One turn sends every row of this set to another row. A few are shown first. Where does it send the rows asked after them?
Balo: [ 11  22  31  11  -5 -17  10   6  -3 -35  16 -10  28  29 -10 -11]
sagu: [ 13  -8   6  16  43  -1   3   2   4  -4  34   3  -4 -18  -6 -10]
nem: [ -9 -34 -15  15  17   5  -2  23   0 -36   6 -12   9  14 -26  -8]
Sok: [  8 -19  11 -27  -2 -12   3  10 -18 -15 -21  23  14  -8  20  14]
tuv: [-15 -13 -20  23   9  12  -5  16  -8 -30   3  -6  34  24 -28   3]
fol: [  4  19  19   6  -7   6   4   0  38  18 -21  19 -17  11   7   8]
Biv: [-23 -22  -1  16   7 -22 -24 -20 -14 -14  10 -21  19  24  15   2]
Vibel: [ 16  14  35   0 -17  12  -1  -5  12  14 -28  16 -10   4  -1  17]
zopor: [ -4 -19 -11  23  -1   9 -24  19 -18 -26   8   5  20  30 -27  -3]
guli: [  0  35   9  -6  -2   3  29   4  -7  11  -6   9 -11 -29  -1 -12]
rovuk: [ -7 -26 -35  25   3  -2  -8  16 -10 -24   6   0  18  14 -25   1]
Pifeg: [  0  51  -6 -13  -7  -9  23  -3  -4   2  -9  -2 -17 -11   2  -3]
Kuguz: [ 14  24  21  -4  -7   2  -9   3  39  23 -19  -3  -4   1  11   0]
vefe: [ 17  25  21   3  -1   9 -10  -7  34   1 -24  20 -12  -5   0   8]
manu: [  9   5 -23  -6 -12  -6  -2 -24   4  31   1  -2 -12  35  -3 -18]
dosaf: [-18 -33 -13   3  10   2  -6  22  -7 -29   5   5  31  19 -23   4]
zoniz: [ -8  -3   2 -27   7  -4 -12  20 -11 -28 -33  20   6  -5   2  20]
gukep: [-15  36   2 -16 -18  -6  23   9  -4   2 -13  11 -13 -22   4  -7]
degi: [-20 -33  -7   3   6  -8  -4 -20 -12  -3  26 -17  15  33   7 -10]
Fik: [  9  32  -5 -18 -17   2  23  20   1  -4 -12  -6 -15 -23  10  -3]
Von: [ 14  28  37   9  -2   8  15   1  26   9 -23  12  -4  11   5   6]
Vedu: [ -3  -3  -8  21  24  -1  -7   1  -5   1  24  -9  -5 -41  -9 -11]
pizif: [-21 -16  -6  12  23  -9 -20  -8 -32  -7  24 -18   2  25  11   0]
lopir: [ -2  34   0 -14  -6  -2  25   5 -16  25 -13   1 -16 -14  -9   8]
Vorip: [  9  18  24  29 -14 -12   3   7   8 -31  -1 -22  17  37  -3  10]
sek: [-24 -22   7   7  10 -15 -14 -14  -6 -14  17 -34  14  27   0 -23]
difed: [ 18   1 -18  -8  -4 -16  12  -3   3  41  -2   9  14  31  -8 -10]
pidop: [-23 -24  -4  16  15   4 -13 -27 -17 -13  22 -22  14  16  14  -6]

Vorip turns into zoniz
degi turns into Von
Vibel turns into nem
Now find these:
Sok turns into sagu
pidop turns into fol
rovuk turns into Pifeg
pizif turns into Kuguz

One turn sends every row of this set to another row. A few are shown first. Where does it send the rows asked after them?
nuti: [-19  10  -3 -19 -18   5   2 -21   2 -20  -8  15   8   8   7  33 -20]
tepe: [  0 -15  18  12  -3  10 -13   0  25 -29 -27 -25   1  17  25  -3  -1]
sozik: [-27  -2  -7 -20 -17  10  17 -19  11 -12 -20   7   6  10  17  26 -16]
beku: [-18  12  10  23 -10  -3  20 -17 -16  25  -3  20  20  11 -24   6 -15]
bobuf: [ 21  -8   0  -5   7 -20  -1  39  10 -13 -19 -18  27  13 -28   6  22]
vefum: [-11  -6  -9   5  32  12  41  13 -16 -14 -22  12  21   4 -15   4 -27]
mosu: [-16 -14  -2  -1  19 -17 -10   0  25 -12 -38 -22 -25   7  14  13  -6]
gezes: [-20 -10  14  28  -3  27   9  -8 -16  21   8   3  -3  -9 -19 -20 -12]
Pape: [ -4  -1   8  23  -1  -9  10 -13  25  16 -17   6  -3  18  41  -3  13]
ler: [ 24 -25  22   6  27   9   4  23   5  -3  13   4   6   6  21  12  36]
Ruk: [ 19 -25  12   4  25  20   7  12   5   7  17  -5  12  10  33  -6  28]
zalon: [-26  -6  23  28  -3  13 -21  10   4  -7   6  -3  -5 -31  16  20   8]
Mas: [  6 -14  -8 -27  31 -28  -2  24   7   1   2  14  20 -24  -9 -11  26]
rek: [  4  -5  -5 -27  23 -26  -6 -11  -1  11   9 -31 -17  14 -10 -14  14]
kozo: [ -9  10  -5   2  13  -5   7  34  20  25 -16  -2  -2 -10 -49  -8   1]
mus: [ 16  -8   3 -21  30 -18  17  11 -24 -14  10   0  29 -22  -9  20  10]
zapum: [-19   0  10 -18  -6  14  -7 -11   4   1   3  36  34 -13 -22 -13 -17]
dezos: [  5  15  -9  -2   7   2  -5  19  13  30  -5  -3   2 -12 -49 -14 -12]

zapum turns into bobuf
zalon turns into vefum
Mas turns into tepe
Now find these:
dezos turns into ler
nuti turns into kozo
mosu turns into gezes

One turn sends every row of this set to another row. A few are shown first. Where does it send the rows asked after them?
pimon: [ 31 -20 -32 -31 -20 -51 -40 -19  17  -1  -4   9  17  14 -17 -67 -43  22
  12  21   1  -9  13  -1  59]
zag: [ 18 -19 -24 -30  -1 -34  -1 -19   5  -3   2  38  13 -19   1 -39  -7  25
   7 -16 -10  -8  12 -15  18]
neba: [ 34 -44 -19   5 -13 -21 -19  -6 -30   3  15  26 -10 -18  -2 -26 -26  18
   5  -1  -4  -5  14 -35   3]
Mesu: [-12 -24 -40 -17  -7 -50 -25 -43  29  -5  10  28   4  -6   6 -43   4  26
   6  -7  21   6  -2 -24  26]
tigu: [ 26 -43 -37  -5 -20   0 -55   2 -26  -2   5  34 -15  -6  37 -36  -2  31
   8  37  22 -15  32 -29  43]
fonom: [ 29 -35 -36  -7 -25 -10 -67 -32   3   1  36   1 -24  -1  10 -14 -13  25
   8  31  18  -3  -2 -45  14]
Nafi: [-19 -29  18 -16  23 -24 -52   3   6  -2  35   1 -13  14  21 -18  -1   7
  15  50 -20 -24   9 -26  29]
Fon: [  7 -39  19 -41   1 -27 -30  -6   0 -17  13  -9 -13  40 -30 -33  19  34
   3   9  20  -7  -8 -20  21]
tase: [ -5 -44  10 -32  -5 -37 -43  -8  -7   0   0   7 -21  52   0 -48  38  26
  13  29  42  -1   6 -20  30]
Tef: [ 30 -13 -24 -28 -30 -53 -49 -33   8   4  13   8  -9  22 -10 -74 -31   5
  10   8  -9   1  17  -7  44]
bag: [ 39 -41 -52  -5  -4 -34 -29  10  -6  20  26  19   7 -19   4 -26 -14  13
   8  58  20 -28   7 -23  19]
ril: [ -5 -55 -45  19 -11 -39 -40 -11   0  -9  15  20   4 -11   2 -32 -19  35
   1  13  38   5   0 -38  35]
Bagav: [-28 -50  19 -17  12 -57 -28   0   3  17  26   6  -5   7  18 -23   3   4
  10  53 -12 -10   8 -29  29]
zug: [ 20  -7 -42 -33  -7 -11 -46 -16  12  12  -7  43   5   2  48 -40  11  29
  32  33  14 -10  22 -21  39]
gofeg: [ 19 -23   2 -22  18 -28 -48   5  -4  18   2   7 -13  57   3 -38  24  14
  37  48  35 -18  -1 -19  10]
Pas: [ 27 -25  17  -1 -26  -6 -14   1 -32  12  25  35   0  33   4 -50 -24  10
  30  52  -2 -20  15 -26   7]
Rupu: [ 11 -36 -11  -7 -28 -19 -36 -17  -2   9  24  22   4  38   2 -50  -9  17
  19  91  37 -35   0 -18  25]
lefed: [ -9 -38  -1  16 -13 -23  -6  14 -10 -12  18  32  30  26 -15 -52 -34  33
  19  41  24 -16  -2 -22  33]
peral: [  4 -28   8 -29  17 -36 -18  36   2  -4  19   1  16  35 -23 -35   8  36
  21  19  20   0  -6 -20  31]
poz: [ 34  -1 -43 -38   8 -27 -16   1  17  16  16  34  20 -14  17 -34  -2  17
  24  30  -6 -23  10 -12  22]
sepev: [-21 -41  27  -1  30 -24 -47 -18  -4 -10   1   9 -13  16  13 -17 -12  12
  15  31 -13 -32   8 -25  16]
kizem: [-11 -39   8  -1 -41   1 -42 -22 -19 -27  24  28 -15  41   8 -60  -5  30
   5  40  25 -14  14 -23  40]
neno: [ 37  -3 -26 -20 -14 -33 -52  -6   1   0   2  20   5  23   1 -71 -43  14
  26  10 -13  -6  24  -5  53]
Pubur: [ 24 -18 -31 -13 -17 -45 -60 -34   7  -2 -16  20  -4  30   1 -77 -34  13
  19  16  11 -11  21  -2  52]
zilip: [ 26 -26  19 -29  14 -18 -24  29 -16  14 -10  14   7  45   1 -31   5  32
  42  28  16  -3   6 -26  18]
Vebub: [ 11  -7 -34 -25 -13 -17 -58 -56  24   2   9  24 -17  10  29 -33   8  22
  23   9  15  -3   4 -30  16]
memik: [-27 -57  24 -21   5 -40 -40 -10   8  10  -2   7   4  11  28 -13  -8  30
  21  55   1  -4   7 -39  41]
Miv: [-13 -57  27 -26  15 -24 -33  -9  -5  -7 -16  12   0   5  17 -15  -8  27
   9  51 -10 -35  15 -21  37]
pez: [ 40 -10 -32 -26 -25 -49 -56 -25  16  22  -1  11   5  27   3 -65 -40  11
  32  34   2   1  14 -12  46]
zuler: [  3 -35  11  -9 -39 -18 -23 -25   5 -12  48   3   3  28 -26 -36 -28  30
   8  40  11  -4 -15 -35  16]

zag turns into Mesu
zilip turns into peral
Now find these:
kizem turns into Rupu
ril turns into fonom
memik turns into Nafi
Tef turns into Pubur

One turn sends every row of this set to another row. A few are shown first. Where does it send the rows asked after them?
kefa: [  0  12  12  -2  26  11  36   9   5 -25  10 -11 -12  14 -10  24  18   0
  25 -35   8 -32   7   2   9  16   8  -4 -18  19  -7 -23 -17 -31]
Zov: [ 14  -7 -10  35 -15 -23 -20  18   2  21  13 -16  -8 -18  29   9 -27  12
  -9 -16  -1  11   7  -5 -10  -5  -1  17   5  17  -1 -21  19  16]
firoz: [ 20 -14  -3  33 -35 -14 -11  20   2  24   7   6 -17  -6  18  -5 -10  18
  14 -10 -14   0  -3   1  -4 -16  22  28   8   7   5 -19   7  17]
bezi: [ -5  17 -19   2   0 -13 -11  15  -8  -8   5  -6  26  21 -10 -17  21 -23
  -8  -1  -6 -15   4  -3  42  23  36  20  18  26  -1  -8   0 -21]
Bise: [  0  27  -6  20  14  -8  -3  10 -23  -5  -2  -3  13  21 -13  -4  -5 -13
 -23  -7 -10  10   3 -23  39  12  26   3  -1  28 -27 -17   0 -24]
batul: [ 12  11 -16 -14  -7  17  31 -24   9  18 -15   5  12  21   0 -16  20  -7
  26 -10 -19  -2   9  31 -15  -8 -14 -22  26   2  16 -10  15  24]
Nakap: [  2  -6 -27  14  16 -22 -17 -19 -15   0 -19 -10  12 -25 -24   3   2 -14
 -12  26 -11  -7  30 -23  -7  25  -8  -8 -14 -36   1  17  -6  -2]
tuf: [-10 -12  16 -12   6  13  12  -2  -2  13  16   9  38  -1  -4  16 -14  32
  -6   2  37   5  -7 -13 -18 -14 -32   0 -16 -15  15  22  -8   6]
pipog: [ -8 -10  22  -2  13   2  -4  43  21  -9  13  -5   6  14 -39 -10   3  -7
  -4 -12   5  -7   2 -13  30  47   6  13  -8  -8 -19  10 -10   1]
fut: [-16 -19  28  -4  -3   6  30   4 -19  11  39  -4  17  11  -9  27 -19   4
  -1 -22  25  10  -1  12 -23  -8  -8   0  -8 -27  21  14   2 -11]
zoko: [-21 -14  20 -19  -4  25  23  12 -14   4   5 -28  34 -11  -8  40   4  18
  -3   3  10   8  -6   4 -13 -11 -15  -8   0 -16  20   7 -15 -12]
peb: [ 21   3 -22  47 -23  -9 -11   0  11  11  10  15   4 -16  15  -3 -18  12
   8   9 -21   9   6  -3  -1  -7   8  17   5  23   0   5  17  27]
zuna: [  7  34 -15 -13  20   8  21   4   9 -15 -15  -1  -4  -7   2 -28  -4  -1
 -20 -25  -8 -21 -20  26  16  30  11  -2 -20  20 -12 -28  11 -15]
menav: [ 19  -3   1  29 -11   4 -16  23  24  29  18  11   0 -31  21  -4 -20   8
 -10  -2 -13 -13  -2  11 -13 -30  13  15 -13   8  -5  -7   4  19]
keguf: [-24  -8  22  -8  -9  28  43 -16   1   8  27  -8   9   0  -5  25   7   7
  -4   0  19 -14   7 -14 -24  -9 -16   4  -8 -30  12  26  -9  -1]
ruguv: [ 21   1 -17  29  -3  11 -22   5   1  24   3  -2 -22 -18  28   3 -28  -8
   3 -35   6   6   2   1   0 -20  28  23   1   3   6 -20   7   4]
Siv: [ -2 -11 -14  10  -9 -34 -11 -29  -5   5  -7  -4  -9  -4 -12 -17  -1 -14
  -2  22 -20 -25  27 -17 -10  18  -8   4 -14 -50  -8   9 -13   1]
regiv: [  3  -1 -16   9   6 -38  -6 -24 -14  19   0   6   9  -7  -3 -10   8 -24
 -16  40   9 -30  26 -17 -12 -11   7 -11 -19 -27   1  10  -9  -2]
nuta: [-11  -5 -15   0  -6 -43 -17 -21  -6   2   3 -20  18   1  -5 -10 -17 -19
  -7  23 -15 -23  37   5 -14  15  -2 -20   0 -38  -6  15 -10  -9]
bozuk: [ -5  10   3  -3  20  12  36  17   6 -19  -1 -17 -11  -5 -11  14  23   3
  32 -20  22 -35   9  13  17  38  -6   6  -7  11  -7 -19 -24 -24]
lam: [-21  17  -6  -2  17  15  15  14  16 -24   1  -6   4  -9 -13 -19  12  -1
 -29 -23  -3  -7 -11  33   5  22  -6  22  -2  45   0 -22   0   1]
Lur: [-12  -5 -22  -9  -1 -30 -28 -16 -12  12 -22 -18  -8  -7 -15 -16 -16 -26
 -18  27   7  -1  20 -11  -7  13   2 -24 -14 -28 -10  -8  -9  11]
vube: [ 21  17  -7  -8  -9   6  45 -23  19  10  -9   3   9   5  25 -10  21   5
  13   6  16  -8  -8  23 -13  -6  -5 -20  18   5  25  -2  30  28]
Dab: [-17 -19  25  -3 -11  14  30 -13 -20  -3   3 -14  19   9   3  19   2  22
  -9  -6  22  20  -5  -2 -15 -13 -24  13  -8 -34  19   8 -10 -17]
keza: [-31  -8  23  -6   0   8  -4 -13 -17   5  13 -16  18  17  -6  42 -25  14
  14  -7  28   7  -7   0  -8 -14 -15  -3  -3 -13  14   6 -27 -13]
Ter: [ -4  24 -14   8   6  11  22   4  13 -27  -1  -1   4 -12   0 -15   7 -16
 -26 -25  -3 -17 -20  22  14  31  -8   8  -6  30  -4 -40   7 -19]
Bulo: [ -5  29  -9  18  -3   0 -10  12 -14  -7  -6   1  31  12 -14 -20   2 -16
 -22  -5  -3  -2   0  -1  41  22  32   6  20  15 -22 -10   5 -26]
Daga: [ -8   3   8   3  44   8  31   7   9 -24  -5 -27  -5   2  -6   5  37 -10
  20   0  24 -21  21  18  27  26   1   9   0   1  -6 -16 -13 -25]
gefuf: [-19  12  15 -18  17  -6   3  37   3  -8 -12 -11   7  22 -43 -13  -4  19
   8  -3  -3 -14   9  -9  13  32  13 -24  -8  -4 -30   3 -19 -18]
sogu: [ 33   1  -4  43  -6 -22 -15  17   3  20   3  12 -15 -26  11   3 -17  10
  -5  -8   2 -14 -21  -3   5   1  29  22   4   1  15  -8  15  13]
piz: [  4  17 -16 -18   9   8  12  -9  24  14  -3   4  -1  21  -4  -7   7 -18
  35 -22  -2 -11  -8  30 -28   2  -8 -39   7 -16  33 -20  13   8]
dezak: [ 14  13 -26 -16  18  -1  27 -20   3  37  -2  -3   3   7  10 -14   9 -10
  31 -16   6 -13  13  29 -15   8  -8 -23  21  -8  14 -12  32  21]
Raf: [-15  -9 -17  14 -19 -24  -9   2  -1   5   9  -9  10 -12 -10 -12   4  -1
   3  48 -17 -15  25 -18 -16   7  14  -7 -18 -44  -4  18  -1  -9]
tudas: [ 23   8 -20  -7   9   9  20 -11  24  17   1   4  31  11  18   6  26 -11
  37   6  -5 -13  17  13 -13 -21 -14 -36   3   0  20 -15  16  10]
pafu: [ 17  19  -6 -12  -1  12  27 -14  18  26   0   2   9   9  -5  12  18 -22
  22  -8 -19 -34 -10  28 -13  -3   3 -29  31  10  27 -11  13  25]
tofed: [-14   4  22   5   5  -2   5  46   1  -3  -4  -5   6  17 -52  -4  12  -4
   9  -6  12  -6  16 -12  17  39  14 -10  -2   0 -25   5 -16  -8]

bezi turns into pipog
keguf turns into vube
Now find these:
bozuk turns into Ter
Nakap turns into zoko
menav turns into regiv
piz turns into ruguv
gefuf turns into kefa
batul turns into firoz
dezak turns into Zov

